One turn sends every row of this set to another row. A few are shown first. Where does it send the rows asked after them?
z330: [ 19   4  12 -14  11 -12  -9   2  17 -28  38 -19  -6  -1  -4  -6  -3  12
  15 -20  -6  -5   2 -10  10   7  35   5   8   3  11   8 -10  19 -25 -21
  21 -13   7]
z684: [ 19  -5 -15  42 -35  -6  13  12 -10   9  -2  17   2  -4  19  -8  18   0
   1 -16  -3  10  -2  -6  15 -34  -6  14 -35   9   9 -23  -2 -19   8  20
 -27  13   9]
z29: [ -7  20  12  -6  12  19 -18  11  -7  16 -15   1  26 -22  -5 -33  10 -20
 -39  34  23   4  17 -15   3   3  -2 -11  -7  -4 -20 -10  15  24 -11  -6
   4  16 -13]
z911: [  5  30   7  14   3   2  39  -5  18  11  22  28  32  -8  -4  23  19 -27
  21 -11   3   2  10   1 -21 -27  -3   6  -7   4 -14 -14   9 -14  -5  16
  25 -13  19]
z926: [ 20  -7  26  60  11   6 -15   9 -20   2 -11  10  11   0  17 -30   0 -19
 -25  27  16   9  11   6   6 -20   9  13 -24   2 -22   3  11  10 -11  13
  -9  14  -8]
z815: [ 29  14   9 -12 -18 -12  -5  -9  -5 -49  23   9  -1   9   2 -10  -2   7
  17 -11  -3 -17  -3   9  13  12  10  -6   5   7  15   9  -3  12  10 -25
  39 -16  17]
z656: [ 20  -5  -2 -13   3 -15 -15   6  12  -9  22 -33  -6  -9 -13   1  -1  28
  14 -22  -3  -6  -7 -15   2  10  19  11  15  -5   9  19  -4  28 -17 -17
  17 -21  24]
z879: [-15  39 -10  11 -15   6  32  13  11  11  24  34  20   2   0  20  22 -13
  -4 -19   8   2  18   6 -16 -30   7  -3   0   8  13 -23  16 -13  21  24
  10   0  -1]
z598: [  5   1   3  20   7  10  22 -10  11  -1   2  -1 -25 -12   4  -7  18  -5
   4  -2 -15  12  -4  10  13  20  16  13   3  46  39 -45 -19   4   9  49
  -7  -9   5]
z965: [ -3 -11  14   3  19  -4  10  17 -19  15 -19  -7  -1   7 -41   6  26  12
   3 -30 -21  -7 -13 -10  24  23 -12 -23  19  12  19 -13 -17  16   7  22
 -12  11   2]
z526: [  0  18 -10  38  20  17 -28  -6 -14   4 -23  16  19 -14   1 -24   8   1
 -27  35  26   0  18   2 -12   1  14  11  -4  -9 -27  11  13  29  -3   0
  20   8 -10]
z936: [-13  14  -2   3  35  21   6   4  -5 -19   8  -7  36 -20  -1 -10   6  -1
 -18  15  -7 -23  20 -22 -34  29 -19  14  17 -15 -22  -1   5   9  12  11
  20  10  -9]
z884: [ 18 -10 -18  44 -16   3  25   8  -6  18  20  -2 -13   0   6  -4  10  -1
   7  -3 -24   8  -9 -24   2 -36  -1   3 -42  15 -15 -11  -3  -6  -6  31
 -27   2   6]
z181: [ 26  -8   2   8  12   6  14 -13  -9  20 -40 -19  -4   4 -29  14   6  11
  25  -1  -2 -10 -24  18   6   4 -16 -13  12  12   9 -12  -3  37  -1  33
  11 -18  29]
z61: [ 11  -7   7  28   5  21  -1   7 -20  15  -6  -2   7 -10   1 -33   4 -18
 -33  40   2  20  10  -8  15 -24   6   3 -38   9 -23  -5   6  23 -27  17
 -19   6 -12]
z633: [-11  33   6 -22   8   6 -15   1   7   8  -7  -7  28 -22 -17 -12  12  -3
 -37  16  28 -14   7 -15 -10  20 -26 -17  17  -3 -16 -14  11  15   3 -14
   2  12  -4]
z244: [  3   5 -18 -33 -25   4  -2  21  -7 -22  21 -23  -9  -1  -4  -7  -9  32
  -3 -14 -17 -13   2 -11   6   9   5  -5  10   0  33   3   5  30  21  -2
  12 -14  12]
z831: [  2  -4   8  42  -5  21  -3  19 -34 -11 -18  23  16  -3  14 -34   4 -13
 -24  33  -8  14  22  -7  17 -10  -7   6 -35   3 -13  -8   0  12  -4  16
 -14  19 -12]
z931: [  7   3  22  31  17  -5  16 -14  12   7   7   1 -33  -4  -7  -4  23 -10
  13  -5 -11  10 -17   2  16  25  12   1   7  46  18 -33 -24   1  -3  35
  -6  -9  13]
z782: [ 29  -4   8  -7 -15 -16  -4   2 -12 -35  21  -8   4  -2  -3  -8   1  16
  12 -19  -7 -24  -9   1   3  15  -9   5  12  -3  14  21   6   9  28 -14
  36 -21  26]
z848: [ -7  31 -30  20  16  11 -20 -17   4  -1 -16   1  16 -15  -9   2   4  24
 -21  22  29 -14  11  -1 -30  16  -4   9  19  -9 -24   6   7  26   6   1
  18  -2   2]
z160: [ 19 -24   3  14  27   5  20   6 -18   2 -18 -19  15  -2  -7   3  15  11
   2 -27 -14 -19  -4  24  -2   9   1  19  22   2  36 -17   4  14  27  50
  11   2   2]
z730: [  7  11 -22 -30 -17  12   3   6   0 -41  28 -11  -9   4   4 -10 -11  25
   0  -6 -18  -9  10   2  10   4  28   0   1   7  31  -4  -1  32   1  -2
  21 -16  -3]
z534: [ 13  10  16  33  -1   4  20 -15   7  -5  -8  10 -25  -1   7  -5  11 -14
  19   7  -8   4 -12  18  12  24  -2  -1   4  46  26 -41 -16   5  14  41
   4 -14  21]
z722: [-11   9   6  19  25  30  -5  13 -26 -12  -6  12  32 -14   6 -34   6 -18
 -23  36  -8  -8  28 -20 -17  16  -3   8  -7 -14 -27   2   9  18   5  11
  21  15 -18]
z268: [-22  35 -15  22   2   6  27  10  21  21  19  29  11   0 -11  30  20  -1
  19 -17  -3  14  20 -18 -20 -21  17  -4  -2   2  -8 -14  -4   1 -17  16
   0  -3   6]
z807: [ 31 -11  17  42 -17  -7  15  16   3  17  11  -6   3   1  27  -6   1 -24
  16  -8   0  -2  -7  -7  -3 -36  -4   6 -30  10  -5 -22   8 -12  -2  23
 -24   9  17]

z656 turns into z782
z268 turns into z911
z831 turns into z61
Where do these go?
z722 turns into z29
z807 turns into z684
z730 turns into z330
z633 turns into z848
z181 turns into z160
z534 turns into z598

One turn sends every row of this set to another row. A few are shown first. Where does it send the rows asked after them?
z417: [-15  21   0   3  24  11  13   4 -14   0 -13  55]
z369: [ 30  -5 -10  24  23  -9  40  -8  15 -14   7  21]
z959: [ 13  53 -17  12  11  13  -5 -34 -20 -15  16  38]
z980: [ 17  13  26  17  27   2  14 -32  10  -9   8  -9]
z436: [-15  20  25  42  16  27  -6 -15 -17  -8  15  20]
z323: [ -5  35 -19  17  -5  28  11 -52 -26   2  -2  12]
z963: [-21   2   7  53  15  -5  22 -40 -16   6   4  -2]
z159: [  8   8 -22   9  -3   4  29 -32 -13 -14 -34  33]
z745: [-18  -3  -1  54   7  -5  23 -38 -15   7  -1  -2]
z74: [ -9  14 -16 -11  28  -3  37 -35  -6  -3  16  -5]
z412: [ 21  32 -21  30  17   8  35 -24   3  28  20   2]
z302: [-18   9 -14   4  19   5  28   9   8  16  26  23]
z567: [ 17   0 -13   1  -1   2  11 -47 -11 -18   0  49]
z547: [-20  -3   1  22  -5   7  32 -12   2   2 -27  33]
z555: [ 13  29 -21  40  29   4  -8 -12  -4 -18  36  27]
z77: [ -1  -1  -7  46  31   5  43 -20 -20  17 -16  22]
z233: [-14  20 -13  16  13 -31  34  10 -25 -17  -7  15]
z563: [ -1  20   7  44   5 -24  11 -20 -27  -1  36  -3]
z666: [-21  -2  -3  21  -8   5  34  -4  -3   0 -23  38]
z503: [ 37  18  -9   2  29  -6  24   1 -12  -6  30  13]
z421: [  3  26 -12  20  30 -18  33  21 -20   6  21  29]
z801: [ 12   5  -9  44  12  17  19 -33  12   7  14 -12]
z967: [ -1  47  21  36  33  -9  13 -27  -8  10 -12  17]
z901: [-13  32  20  16   9   4  -8 -32 -30 -12  27  36]
z339: [ 20  39   5 -18  11  -1  22  -9 -32  -7   3  19]
z844: [ -6 -13 -20  12  -9  -3  -1   7 -24  -6  16  23]
z8: [ 23  24  -8  49  -6  23  25 -22 -12 -16   9  51]
z889: [  9  54 -17   6  14  13  -5 -28 -21 -13  24  33]
z173: [ 37  24  -6   5  30  -7  23   1 -16 -12  31  21]
z761: [  5  22 -45  27  -6  11  12  -7 -26 -11 -14  30]
z212: [-25   3   1  20 -26  -1  17 -36   6  -6   6  20]
z712: [  5  27  15  41   6 -11  17 -47 -41  -9   9  41]

z77 turns into z555
z302 turns into z980
z421 turns into z801
Where do these go?
z963 turns into z959
z74 turns into z967
z417 turns into z369
z412 turns into z436
z547 turns into z173

One turn sends every row of this set to another row. A few are shown first. Where does it send the rows asked after them?
z855: [ 23  -3  -3  -5  -4 -16 -18  27  18 -17  21  -3  41   2]
z530: [ -2   2   4  -2  -9   2  -8   3 -28  12 -16  26  23 -28]
z860: [-18 -26 -27 -21   2   3   1  23   8   4   6 -26 -20   1]
z251: [  3  26  -5   0   5  -8   0  -5  45   5 -11  18  12   1]
z344: [ -1  14   9  19  17   9   2   5  -7 -29  -1  32  10 -10]
z509: [-18 -24 -33 -13  -1   5   5  21  10   8  16 -24 -18   6]
z405: [ 41 -21   4  14   4  13 -12   5  -4 -30   1  15  -6 -20]
z998: [-30 -11 -23  -7 -12  -7  10   8  19  11  -4 -23 -25   2]
z610: [ 22 -21  11 -12   5   3 -23  -2 -15 -34 -10  20  15 -10]
z601: [ 53  -7 -11  16  -3   6   2   9  11 -18  10   8 -16 -12]
z700: [ 12  12   8  -8 -22 -23  -9  13  16   5   9  -7  40  -9]
z196: [ -4 -18   6  -7   2  16  14  13  11  -1  22 -28 -33  -5]
z603: [  1  11   2  32   3   0  -2   1   3 -25  -6  38   4 -16]
z348: [  3   3 -26 -27   9  -4 -14  11  15  22  -7  11  36  -3]
z103: [ 17  21  14  11  -6 -14  -5  27  27  -4  23   2  26 -14]
z838: [  5  -9   7 -13  10   5 -10   0 -27 -31  -7  20  23  -1]
z744: [ 26   0   1 -24  29   7 -18  16  32 -10   5   9   9  -2]
z69: [ 29  14 -23  20 -32 -10  14  -8   4  17  -8  11  -2 -18]
z37: [-10 -13  -7 -13   0   9   7  13  23   2  18 -26 -38  -2]
z644: [ 12  10  -6  36 -24  -4   8 -11   0  -3 -15  24  -1 -25]
z973: [ 20 -22 -21  -1 -20   4 -11   4 -31   7 -12  13  22 -25]
z704: [-11  16  12  -4  -3   1   4  -5 -26   0 -13  26  22 -19]
z851: [ 42 -21 -35 -10 -17  -2  -4   9 -18   7   0   0  13 -11]
z941: [-17 -15  -9  -7   4   2   6  16  26  -6   8 -23 -38  -2]
z687: [-21 -25 -34  -2  -3   9  15  19  -4   9  18 -24  -4   6]
z199: [-21 -11 -12   4 -19  -4  20 -11  17  -1   5 -26 -21  14]
z498: [-24 -12 -24  -9 -16  -5  12  -1  22   6   3 -25 -25  10]

z704 turns into z838
z744 turns into z251
z530 turns into z610
Where do these go?
z498 turns into z509
z103 turns into z700
z405 turns into z644
z998 turns into z860
z69 turns into z851
z196 turns into z199

One turn sends every row of this set to another row. A few are shown first. Where does it send the rows asked after them?
z19: [ -5  -9  -9 -27  18  21   8 -21 -46   4 -23  26   7   6  13   7 -15  48
  19  17 -40]
z174: [  4 -21   3  -9 -24   9 -15 -30 -26   3 -22  11  10  17   9 -29  -5  15
  28   2 -40]
z260: [ -7 -15   2 -36   0  31  13 -30 -29  12 -33  16  19   9  24   2 -12  49
  24   0 -33]
z273: [-19  18  -1  12  -7   2 -34  16  20  17  -4   6  19  -9 -21   1   9   7
  11  15  -4]
z422: [ 29   5 -21 -14  11  32  -3  27 -17   0 -14  46   2   9  -3  16  15  10
  -1   8 -14]
z211: [ -5  16  -8 -10 -32  23 -20  -6   3   7 -14  31  43  22 -17   4 -39   5
  -8 -17 -26]
z896: [-35 -24  15  -9 -10 -10 -15 -23 -15   5 -24   4  12 -33  12 -20 -19  -2
  11  12 -11]
z352: [  3  20 -11  -3 -35  25 -20  -6  -2   4 -15  35  20  22 -15   7 -35  23
 -11 -25 -22]
z232: [  5  12  10 -13  31  11  -4  -7   0 -11  -2  22  20 -26 -17  21 -16  14
   9 -24  30]
z375: [  1  21  -5 -17  23  40   0  23 -22  -6  -4  46 -11  18   0  10   4  13
 -15   9  -7]
z204: [-35 -28  22 -28 -10   6  -6 -30 -20  -9 -26  -8  29 -19  10 -12 -23   3
  15   9  -3]
z465: [-22 -20   8 -20 -21  18 -19 -19 -27  11 -24  -4  16  16  24 -28   3  18
  31  10 -23]
z925: [-14 -15  33 -26  12   2  36 -11 -28  -2  -7   2   8 -27   7  13 -14  20
  12  17 -14]
z660: [-23  16   3  -3   4   0 -20  14  30  25  -7  10  35 -10 -16   2  14   2
  12  10  -7]
z904: [ -7  20  -9 -28  13  45  -3  27 -34   2  -1  38   4  28   0   2   1   3
 -11   3 -10]
z734: [-26 -21  23 -39  12  22  30 -14 -18  -2 -27   3  18 -15  14  10  -1  21
   8  30 -21]
z683: [-18  16  11   4 -10 -22 -28  33  10   2   2   9  16   0  -3  13  -7  -1
   8  10  -1]
z542: [ 13  10 -11   3 -30  14 -33   6  -2  10 -13  47  17   9  14   6 -37   8
   4 -24 -10]
z351: [  7   9 -10 -22  25 -10   0   8 -10 -20 -13  21  26 -20 -24  38 -17  20
   2 -14  12]
z214: [ -1  15   4 -30  35  14   5  -2  -8   3  -2  24  26 -18  -7  15  -9  15
  13 -36  27]

z734 turns into z260
z925 turns into z19
z273 turns into z232
Where do these go?
z683 turns into z351
z214 turns into z904

